One turn sends every row of this set to another row. A few are shown first. Where does it send the rows asked after them?
lat: [ -7  -5   8 -14  -8   6  -6  -2  -7   2   1   7  -9   4  -4  10]
Migum: [ -9 -17  19  -6 -17  -8   7   6  -2  -6   8   6   1   4  11   0]
mumom: [-12   6   6 -13   1   1  -3  -7  -8   1  19   9   2  -1   2  -2]
gon: [-11 -13  19  -2  -3   1  -4   5  -1 -10   8   8  20  14  10 -14]
kamat: [ -8 -14  10  -5   2  12  -9  -6   1   9  -5   0   0   5   3 -15]
Mide: [-11 -11  19  -6 -15  -9   9   8  -8  -8  11   7  11  -1   8  -6]
Neze: [ -5 -11  11   2  -1   5 -18   4  -4  -7   7   7  19   6   9 -12]
Digag: [ -5   4   3 -10  -2  -1 -11  -5  -9  -5  17   6   4   0   9  -9]
Vemi: [ -8 -18  11  -3   0   0  -4   2  -2  -8  10   6  24   7   9 -10]
fuv: [-12  -8  14  -1 -12  -7  12   9  -9  -1  11   4   2   7   6   1]
kasa: [-12  -7   6 -14 -15   3   3  -1 -10  -1   2   4  -1  13  -7  10]
toma: [-20 -10  16 -11  -5  15  -8  -5  -6  -3  24   3   5   5  -5  -7]
nuki: [-22  -4  15  -8 -10   9  -2  -3  -6 -13  23   5   8  13  -3  -7]
fizo: [ -9 -15   9 -15  -9   7   1  -4  -4  -1  -3   2  -6   8  -2   8]
pimis: [ -6  -3  18  -6 -16  18   3   6  -2  -6  10   9  18   8  -6 -14]
kuz: [ -5 -10  11  -6  -8  13 -13 -11  -4   4  -1   0   7   3   3 -20]
Lera: [-11 -18  11  -2  -5   6  -6   7   2  -9   7   8  23  11   8 -13]
meso: [ -9  -7  12 -11 -10  11  -4  -3  -8   4   0   4  -4   2  -9  11]
mef: [  1   2   6 -10  -7   5   8   7  -4  -2   2  16  16  -4  -1  -6]
Fezo: [ -3  -9   9  -9  -5  15  -8  -5  -1   6  -6   6   4   1   1 -20]
pineb: [ -7  -9  13 -10   0  17  -8  -7  -7  13   2   1   0   4  -4 -14]
sosal: [-17  -7  21 -10  -9  -9   7   6  -6  -3  13   9   3   7   5   5]
beb: [-16 -12  17  -7 -11  -7   8  10  -6  -4  17   5   0   6   7   0]
pif: [ 3 10  5 -8 -8 10 -2  3 -4  4  4 13 14  1  1 -5]
kufo: [ -6 -21  14   2  -2   1 -10   6   5  -3   5   7  17   5  11  -8]
siv: [ -6   0  13 -17 -10   5  -6  -5  -6   8  -1   4  -6   8  -2   6]
Nibo: [-14  -3  12  -4 -21  16   5   8  -3  -2   6   8  10  15  -8  -9]
Gav: [  0  -9  17 -12  -1  16 -11  -6  -1   4  -3   4  10   7   1 -17]

kamat turns into kufo
Lera turns into beb
pineb turns into Neze
Now find these:
Nibo turns into toma
meso turns into kuz
mumom turns into pif
Gav turns into gon

One turn sends every row of this set to another row. A few are shown first. Where does it send the rows asked after them?
reme: [ -6   0  10  20   5  -1   6   6   1  -4 -11  -4  -1  -4   6  11  -7]
Gufe: [-9 -3  6 19  5  7 17 -6 11  2 -1  2  1 -2 -2  3 -1]
Nepo: [ 5  2 14 15  5  1  8 -2  3 -5 -3 12 -1 -2  7  1 -9]
tir: [-3  6 14  5 12 12  4 -1  2  0 -9  6 -1 -3 11 -5 -4]
Difip: [-18 -10 -12   6   3  -5   4  -8   5   4  -7 -13   0 -20  -3  -4  -5]
Fome: [  6   1  -9  -1   8   0  -5  -2   2 -10   6  -8   3 -12  16 -10  -5]
Vor: [-1 -7 11 17  6  5 14 -8  7 -2  1 11 -1 -3  0 -7 -3]
dazu: [ -6   0  -8  -4   5   0   5   0   4  -1   0 -19   6 -19  17   2  -5]
tiv: [-15   4  14  11  10  -2   4  -1   8   3 -14   1  -4  -6   3   7  -6]
vulut: [  4   1 -15   1   1  -2  -4  -3   0  -4   6  -7   1 -15  17  -9  -8]
nefar: [ -8   1 -10  -3   6   0   6  -3  10  -1  -5 -22   2 -19   7   4  -6]
labob: [ -2  -8 -14   1   1  -2   1 -10  -3  -2  -1   0   0 -17  -4 -17  -3]
gubul: [ -7  -2  12  16   1  -8   5   7   5   0 -10  -3  -3   1   5   4 -10]
meda: [ -4 -11 -16   3   7 -13   4 -10   0  -6   3  -1  -1 -20   5 -10  -3]
zez: [-13  -9 -10  -2   4 -13   7  -8   9  -1  -1 -13   5 -20   3  -3   0]
dibo: [  7   6 -10  -2   4  -1  -4  -1   2  -7  -3 -12  -1 -16  13  -3 -12]
kov: [  2  -3  15   7   4   3   7   4   5  -1  -4   1  -2   5  10 -10  -2]
Nir: [-8 -4 -3 21 -3  1 13  3  0  0  0  0 -2  0 -7  6 -4]
Vak: [ -2  -8 -15   3   0 -12  -1  -9   5  -4   5  -3   0 -17   2 -13  -3]
bav: [  5   4 -15  -2   8  -7  -1  -5  -2  -5   5  -2   1 -15  14  -7  -4]
Tuvek: [ 1 -5  1 12 -1 11 15  1  1 -2  4  3 -1  4 -2 -7  3]
pabif: [ 7 -8  5  7  4 13 13 -3  2 -4 -4  9 -4 -1  4 -7 -2]
Tofo: [ -9   4  -5  -2   5  -2  -2   0   7   6  -9 -19   3 -15  12  -1  -7]
Duko: [ -8  -5   1  18   3   3  15  -1   2  -3  -5   1   0  -3 -10   8   5]
lal: [  3  -4   3  13   6   6  10  -4   6  -3   0   8  -2   3  -4 -11   7]
Lozib: [-15 -10 -12   5   6 -12   7  -5   8  -5   2 -15   3 -18  -1   1   0]
rar: [-4  0 -1 13  7 16  6 -6 -2 -1  0 13 -4 -4 -2 -8  0]
fivib: [ -7   0  -5   1   9  -5   1   2   7  -6  -1 -19   6 -16  17   3  -5]
lavaz: [-3  8  9 16  6  2 11  0  8  1 -3  2  2 -1  4 12 -7]
kemad: [-14 -10 -12   3  10  -9   8  -8   8   0  -2 -15   3 -19  12  -4  -1]
lepot: [ -6  -1   3  18   3  -3   8   1  13   4 -13  -2  -6  -1   1  12  -7]
Kun: [-14   0  -1  19   5   2   6  -6   4   2  -6   8  -7  -7  -8   4  -3]
vot: [  6   1  13   4   7   0   7   4   9  -1 -13   4  -2   1  10   2  -7]
lidi: [ -1  -9 -17   4   5  -7   1  -9   2  -9  10  -3   0 -15  -1 -12   0]
sama: [  5   5  -8  -5   4   2  -8  -2  -2   1  -2  -5   2 -12  12 -13  -7]
keruz: [ -5 -10  -6  19   1  10  15  -5   7  -1  -4   4  -6  -2  -5   3  -4]
Lig: [-10 -12 -12   1   6  -6   8 -11  12  -3  -3 -14  -1 -20  -3  -9  -3]
zalun: [ 4  0 13 15  7  4  1  3  6 -3 -6  2 -4  2 13 -8 -3]
fimo: [  4  -8 -12   0   4  -5  -2  -9   3  -8   0  -3  -5 -19   3 -16  -8]
vir: [ -5   5 -12  -2  11  -3   2  -2   7   1   0 -15   3 -15  19   0  -2]

Vor turns into Nepo
vir turns into kemad
Now find these:
labob turns into sama
fimo turns into dibo
Duko turns into lal
dazu turns into zez
Nir turns into Tuvek
Kun turns into rar
fivib turns into Lozib
lepot turns into keruz

One turn sends every row of this set to another row. A few are shown first. Where does it send the rows asked after them?
disi: [ -1   0   8   0  -2   7 -15  -3  -1  -6  -5 -14   0 -16  -6  -2  12   0
  -6   1   6  -3  -6]
mutuf: [  6   9 -16 -17   4  -6   2  -4   0  -1  -7  -4  -2   5  -1  -8  -2   3
   7  -1   1   4   8]
vel: [ 16   0  -3  -5   3   4  11   5   7  -9  -6  12   1  -1   3 -11   0  14
   3   2   0   2   0]
dusen: [ -9  -5   6   1   4  -2   7  -2   9   5  -1   0  -2   7  -4  -2   1  -9
  -6  -5   1 -15   4]
tepu: [ -3   5 -11 -16   9   5   5   4   7   5   1   1 -18   1   6 -10   8  11
   5  -3   0  -1  -3]
sali: [  0  -8   2   1  -7 -11   0   4  -1   6   1  -1 -17 -16   0 -17   6  -9
   5  -4   5   3  -1]
Botus: [  1 -11   0   0 -12  -6  -1   6  -3   7   2   0 -14 -18  -3 -16   7  -6
   5  -6   2  -4   0]
Guguf: [ 8 -9  9 10  1 -2  8  6 -7  9  5 -6 -2 -6 -5  4 -7 10 -2  0  8  3 -3]
fofi: [  3   0   3 -13  -1   1   9   2   5  -1  -4  -2   0  -3   2  -9  17  12
   1   5  -1  16  13]
Til: [ -7  -9   5   0   2  -2   7  -5   8   6   0   1  -2   2  -5  -5   6 -13
  -7  -6  -3 -14   5]
sim: [ -2  -8  -2   3  -9  -8  -2   3  -2  11   0   2 -16 -14  -2 -18   6  -6
   6  -5   5   0   3]
zer: [  1   0   6  -1   1   9 -13  -2  -5  -3  -3 -11  -1 -18  -8  -3   9   3
 -12   1   6  -7  -2]
bisi: [  6  -5  -3  11  -3  -8 -18   1   7   1 -11  12   5  -3 -11  -3   1   2
   0   3   2   0  -1]
Sonod: [-10  -5   8  -1   4  -5   4  -1  11   0  -2  -2  -4   6  -3  -1   3 -13
  -6  -5   1 -13   0]
Zub: [  8  -6  -3  11   1 -12 -16   2   8   0 -11  10   1  -1 -10  -3   3  -2
   1   5   2   3  -3]
nomi: [ -5   1  -9 -16  12   3  -4   7  10   2   1   1 -14   0   5  -6  11  15
   9  -1  -1   4   0]
fiful: [ 6 -9 10  7  6 -5  7  7 -4  5  3 -9 -3 -4 -3  4 -9  7 -3  2  6  5 -6]
ragap: [  5   5  -2 -16  -7   1   3   2   3   5  -5  -4  -5  -5   2 -12  18  14
  -2   4  -3  15   6]
rila: [  5   0   3 -15   0  10   0   0  -3  -4   0   4   4  -1   4   5   7  16
   5  -6  -5  10  -6]
gup: [10 -9  3 10  5 -4  5  6 -5 11  3 -8 -1 -5 -8  7 -8  8 -3  0  4  4 -4]
pem: [ -4   1   7  -1  -4  10 -15  -4  -3  -2  -3 -12  -1 -15  -6  -3  13   4
  -9  -2   5  -6  -2]
vus: [ 12   2  -4  -7  10   5   9   5   7 -15  -4  10  -2  -4   4  -9   0  12
   5   3   5  -2   6]
lom: [  8  10 -14 -17   0  -5   1  -6   1  -4  -8   4   1   7  -1 -11   0   4
   5  -3  -4  -2   2]
Mufet: [  5  -6  -1 -15  -1   5  -1   1  -4 -10   0   5   5  -1   6   4   4  10
  12 -10  -3  11   0]
rer: [  3  -9  -2   8   2 -10 -16   5  10   5 -10  12   3  -3 -13  -4   3   2
  -4   4  -2  -2  -2]

Mufet turns into nomi
pem turns into dusen
Now find these:
tepu turns into vel
zer turns into Til
Zub turns into disi

One turn sends every row of this set to another row. A few are shown first. Where does it send the rows asked after them?
U: [ -4 -22  -4   3   0   5  -8  -3  -1  -1  10 -12]
Y: [ -2 -19  -4   8   2   5 -10  -4  -1  -1  13  -9]
V: [  1 -10  -6  -1   3  20 -10  -3  16 -10   5 -18]
H: [-21   4  -5   4   0   5  -3   3   2  -3  11  -7]
K: [  4 -10  -4  -6   5  17  -7  -3  14  -6  10 -12]
J: [-12 -14 -13  -3  -6  12 -13   8  19   5  -8 -13]
M: [ -6  -2 -12   9  12   9 -12  13  11  10  -6 -11]
D: [ -9   1 -18  16  -8   9   1   3   2   3   0 -13]
P: [ -9   4 -15  15  -8  16   1   7   7   3   2 -13]
X: [ -9  -3  -9  13  12   9 -14  15  13  10  -2 -12]
T: [  2 -12  -8  -6   4  17  -7  -1  16 -10   5 -16]
R: [-21  -1  -4   2  -2   7  -6  -4   1   0  13  -3]
N: [ -9  -2  -7   9  12  12 -16  12  13   6  -9  -8]
A: [-21  -1  -5   2  -2   6  -2  -2  -3  -2   9  -4]
W: [-12 -14  -7  -6  -5  10 -19   7  18   3  -7 -15]

U turns into J
T turns into M
Now find these:
H turns into K
Y turns into W
R turns into V

One turn sends every row of this set to another row. A few are shown first. Where does it send the rows asked after them?
Zes: [  7  15  -6  -3  14  -7   0  20   6   7  -2   3   6   0 -12  17   4   5
  11]
fipem: [  5   7 -17 -11  12 -15   4   9  -5  -7   0 -12   6  -2 -11  16  -9  -2
  13]
musu: [ 12  12 -16 -14  12 -16   2   4  -3  -2   0  -7   6  -3 -14  15  -7   0
  17]
feg: [  8   3 -14  -6  13 -23  -3  -1   0   8  11  12   8  -8   9   4  -5   4
  20]
zorer: [ 14   4  -6  -6  16  -7  15  -3   4   3   7   2  -1   7  13 -10   8  -3
  11]
par: [  1   3 -12 -17  12 -14   2   8  -2  -7   0  -4   4  -3 -12  15 -11  -3
  18]
Rir: [  8   1  -3  -8  15  -6  14   0   5   0   8   5  -2   7  13 -11   5  -5
  11]
Futu: [15 -2  2 -5 19 -5 -2 11  1 -8 11 -4 -2  4 10 -4  8  5 -2]
Roleg: [15  4 -9 -5 13 -9 17 -1  1  3  9  7 -6  8 15 -5  2 -2  8]
poso: [  3  16 -11  -6   7  -9   5  18   8   9   2   8  -1   4  -6  16  -3  -4
  11]
kotus: [ 12   5 -17   2  16 -24  -7   6  -5   4  13  -3  10  -8   9   9  -1   9
   7]
Karo: [ -4  -3 -16   1  19 -21   5   4  -2   3   6  -1  13  -8  10   3  -1   4
  16]
Bavov: [ 8 -1 -8 -5 14 -9 20  2  1  0  7  4 -5  8 15 -5  1 -4  6]
Tokun: [19 -3  2 -3 23 -6  0  9 -3 -7  7  1  0  1  7 -1  9 12  1]
Kifiz: [17 -6  5 -8 22 -6 -2  9 -1 -7  9  6 -4  1  7 -1  5 10  3]
totul: [ -1  15 -13  -2  10  -9  10  20   6   8  -1   1   3   4  -6  16  -1  -3
   9]
mas: [19  0  3 -8 17 -6 -6  9  2 -6 13  1 -5  3 10 -3  6  4 -1]
rozat: [  0  10  -4  -6  13  -7   0  23   6   3  -2   6   3   0 -11  17   0   2
  12]
Kapa: [ -1  -7 -11  -5  13 -22  -9  11  -2  -2  14   6   5  -9  11   9  -9   4
   9]
ferem: [ 10   9 -13 -17   8 -16  -1   6  -1  -5   4  -2   1  -1 -11  16 -13  -3
  16]

musu turns into ferem
rozat turns into totul
Kapa turns into Karo
Now find these:
Futu turns into zorer
Tokun turns into Roleg

One turn sends every row of this set to another row. A few are shown first. Where does it send the rows asked after them?
ker: [  5   6  -3  17  -7  18 -26  -6 -11   4 -10   0  -3   8]
rozef: [  7   1  -9   1   1  11 -24   7  -2  -2  -1  -6  -3  17]
rafe: [-2  1 14 12 -7 20 -1 -3 -6  6 -1  0  2  4]
sulos: [  9   8   9   2 -11   6  -7  10 -10  19   0 -11  -1  11]
vitu: [  6   3   7  16 -14  11 -13  -1   5  -2  15 -10  -3  -2]
Buro: [  7   7  -5   6 -21   8 -11   1  -5  -7  -1  -9   2  19]
datut: [  6  -6  11  13  -5  16 -16   1   1   0  -2   5 -11   2]
zet: [  5   8  -3  10  -7  20  -9  12 -10  14   5 -15  -6   8]
Fet: [  4  -4   4   6  -6   9 -27   7  11  15   0   0   2  11]
Vof: [ 22 -10   0  12 -13   4 -13   2   3   9  -6   0  -7  14]
Fana: [12 -3 -4  4  0 23 -2  7 -4 16  2 -8 -4  2]
moti: [ 10   8   8  15 -13   2 -11   1   5   5  15  -7  -2  -1]
Kiv: [ 12  -8   0  10  -8  18  -5   9   9  16   4 -11  -2  16]
buf: [ 14   7   0   1 -11  23  -2  -3  -4  17  -1  -7   7   0]
fofe: [ -6  -8  -3  10  -4   9 -12  -7  -5  -1  -3  -7  -2  -4]
kiteg: [ 10   5  -8  18 -22  17 -16  -5   2  13  -2  -2  10  16]
sipa: [ 14  -1  -7  14  -7   3 -10 -13 -12   7  -4   1   8  10]
Borem: [  2   5  10  -1 -12  21  -9   4  -7  18  -8  -2   5   9]
Zule: [ 14  11  -3  11 -16  14 -29  -3   6   6   1 -12  -2   0]
gof: [  9   9   3   2  -3  17 -14  -3   7  13   5 -15   6  -5]
vum: [ 11   3   6  -2  -2   5 -12  -4  -5  -7  -1   4   4  11]
gok: [  8  -2  -7  15 -19  15 -23  -2   0  11  -3  -4   7  22]
Funaz: [ 12  -4   5   7  -5   6 -28   5  10  11   8  -4   0  12]
lepek: [ 13  -3  -8  13   0   2  -8 -10  -7  11  -4   2   5   5]
nobit: [  2   1  -6  -3 -13  20 -17  -1   6  -8  -2  -8   3   5]
fud: [ -9  -3  -5  16  -8  13 -11  -2  -3   2  -2  -8  -4  -3]
fifot: [  3   0  -1   4 -11   0  -4  -2  -7  15  -9 -16   5   9]
supu: [  9  12  -3  17  -2  16 -17   1 -10  17   2  -8   4  18]
voro: [ 14   0  -3   9 -19  -1  -9  -8  -2   2  -6 -12  -3  -3]
kos: [21  2 -3  7 -9 13 -8  1  3 -7 11 -3  0 13]

Vof turns into voro
Borem turns into Fana
Funaz turns into sipa
Now find these:
rozef turns into vum
fud turns into Fet
gof turns into supu

